Each path below is one point turned by a fixed rotation once a step. After each direction that follows a path, write how fast that rotation turns it, in deg/step (0 if it stays still).
Each turn is a multiple of 5 degrees from 10 to 175, or 0.
Each row of a path follows its step; steps can be skipped.
Rotation 1:
step 0: [ 13.2   3.7   4.0  31.0   4.2  -8.2  -0.5  -5.7 -15.7 -16.0   6.1 -17.0
  -2.0  -5.8 -15.5 -11.9  -1.4  15.7  -8.6 -14.4   0.6  -9.8   8.9 -13.5
 -18.5  -6.4 -15.2   0.7 -17.6  -9.1  20.6   7.7   1.2   2.8]
step 1: [ -0.2  -0.8   4.8 -17.8  -3.9   3.1  -8.7  10.3   4.4  20.9  -3.7  -4.9
 -22.3  12.6  30.3  -9.5   9.7   1.1   4.5  -2.2 -19.5   6.8 -11.1  -9.7
  -6.9  15.0  15.5  16.3   5.8  -4.3 -19.2 -16.3  -8.6   7.3]
step 2: [ -8.6  -3.6 -19.9   9.5 -17.1 -13.4   5.5 -16.9  11.6  -7.2  10.2  -8.5
   7.2  -2.0   3.2  -6.1  -6.8 -11.5  -1.0   2.4  13.4  -0.4  13.5  33.5
  19.1  -4.7   7.1  -2.8  -6.4  -6.2   5.0  24.3  16.9   2.9]
step 3: [  1.4  -1.6  11.1  11.6   8.5  -8.4   3.2  24.7   1.9  -3.4   9.1  12.9
  -8.7   6.7 -24.4   6.4  13.5  -3.1   9.1   9.7  -3.4  -1.2 -15.0 -31.2
 -14.5   9.5   1.3 -20.2  -3.0  19.2 -10.3  11.6   5.0   5.7]
step 4: [  6.5   3.7  -2.9 -10.0  -6.5 -17.6 -21.5  -6.3 -13.2  -6.5 -24.6 -10.4
  12.8  -9.3   6.6  11.0  10.2  -4.3  -7.4  -8.4   1.3  28.8  -4.5  15.0
   0.7   0.1   3.6  21.6   7.4   7.0  12.5 -10.1 -19.3 -10.8]
step 5: [-16.8   0.8  -0.1  -0.7   8.0   6.6  10.3 -19.5   0.6  -3.5   9.7   4.2
  15.6   7.5  12.3 -19.4  -4.8  -2.3   6.6  38.1  -6.6 -20.3   4.3  -7.6
   2.7 -18.1  -1.0 -16.1  15.5  -1.1  -7.6  -8.5   2.3  -2.0]
step 6: [  0.1  -3.3   9.1 -16.8   2.0   2.9   5.6  35.9  -6.7   1.5   8.2   3.1
 -16.9  -0.5 -14.5  16.3   6.2   5.3   8.3 -16.7   7.8   7.3  16.3  12.9
  10.0  -5.3 -19.1  -8.3 -17.8  -5.2   8.4  -1.4  -1.1 -22.8]
step 7: [ 17.4   8.3  -4.4  -2.0  -2.0  23.9  -6.7  -9.8   9.9   1.0 -20.4  18.1
  22.9 -12.7   4.1  10.1  -0.1  11.8 -16.1  -7.7  15.7 -15.2  -5.4 -12.9
   3.8   6.9  15.7   7.7  18.8   6.6 -11.3  -4.4   1.0  18.0]
step 8: [-17.0 -18.9   1.5  20.0  18.4   4.5   8.4 -13.2  -4.9   4.5  13.3 -27.0
  -3.4  -7.6  -4.6 -17.8 -18.3  -0.9   5.0 -12.9  -8.1  -1.1  -3.7  -0.5
 -12.7  -5.9 -18.6   9.4  -3.4   3.7  27.9  -6.7   1.2  -8.0]
step 9: [ 17.6  21.2  -7.4 -24.0   2.5  -9.2   1.2   2.3   5.2  12.6   1.2  10.0
 -28.3  14.5  20.5   9.6   2.3   4.9   8.3   0.1  -5.3  -5.8   0.1  -6.9
  -3.8   0.1   9.6  -7.5 -17.5 -21.5  -5.7  -6.8  -1.9  18.1]
step 10: [-19.6 -13.2   2.5   4.5 -20.3   8.8  -4.8   1.4  10.5  -4.2 -10.1  -3.1
   8.5  -1.6 -10.9 -12.3 -14.7  -0.4 -12.3   0.9  11.7   7.3   5.1  20.2
   6.9  19.6  -2.5  17.6   0.2  -4.0 -10.6  36.5  -0.1   7.3]
step 11: [  8.8  -1.5   8.9  33.9   4.5  -2.1  -1.0 -15.6  -8.9  -1.5  11.0   2.6
 -14.6   2.5 -11.6  10.0  25.9 -16.1   4.6   3.4  -7.3  -2.1 -19.9 -23.0
   6.2  -6.1   4.8  -5.8 -10.1  11.9  -2.3  -9.1  17.6   0.3]
[ 1.7  1.2  5.2  1.6 -0.2 -0.1 -3.6  0.0 10.2  1.3  9.5 -4.7 -5.0  0.7
 -0.5 -2.7 -0.9  1.6  5.8 -8.6  2.8 -5.3 -2.9  2.2 -2.6 -0.1  6.8  6.2
  3.2 -5.3  4.9  4.0 -2.9  9.3] : 45
[  3.0  -1.5  -2.1  -4.8   0.7   2.6  -2.3  -5.6   2.5  -0.7  -1.4 -12.4
  -5.0   6.6   4.4   3.0  -1.3   7.9   2.3   2.6  -2.5  -3.7  -6.6   6.0
   3.6   2.5  -2.5 -11.6   2.5   2.8   0.5   2.8  -0.8  -4.7] : 100
[-10.5  -2.3   0.1   0.3   1.8  -0.6   5.7   0.7   0.4   2.2   0.9   1.3
   3.2   5.3   3.0   2.8   0.3   6.9   4.7  -5.6   2.3  10.7  -1.7  -2.1
  -3.1   4.4  -4.0   4.6   8.0  -4.8   2.4   7.1   2.3  -8.1] : 170
[-6.1 -7.6 -2.0  5.0 -7.4 -1.9 -2.4 -5.4 -3.6  6.2  4.6  1.1  8.6 -1.1
  5.8  4.0 -7.4 -1.2 -4.4  1.3  6.0 -5.0 -4.5  2.2  6.5 -1.5 -1.3  1.4
  2.7  1.6 -3.4  1.3 -7.6  3.9] : 130
[  1.7   0.4   0.4   6.3  -2.9   5.9   1.6  -7.0  -1.8   0.7   0.6   1.5
  -7.2   2.6  -2.3   0.7  -7.8  -1.7  -8.7  -5.2  -8.4   5.8  -2.4   0.7
  -1.1   6.2  -2.1  -1.8  -4.0 -11.1  -6.1   0.1   1.8   3.4] : 35
[-1.0  4.4  1.6 -3.9  7.6 -6.0 -4.2 -4.8 -3.0  2.2 -2.5  9.9  2.4 -2.5
  5.2  1.8  2.4 -0.3 -4.8 -6.6 -1.2 -6.4 -1.8 11.8 -4.2  4.1  7.3 -1.6
 -0.6 -1.0 -0.7  3.3  2.5 -4.8] : 140
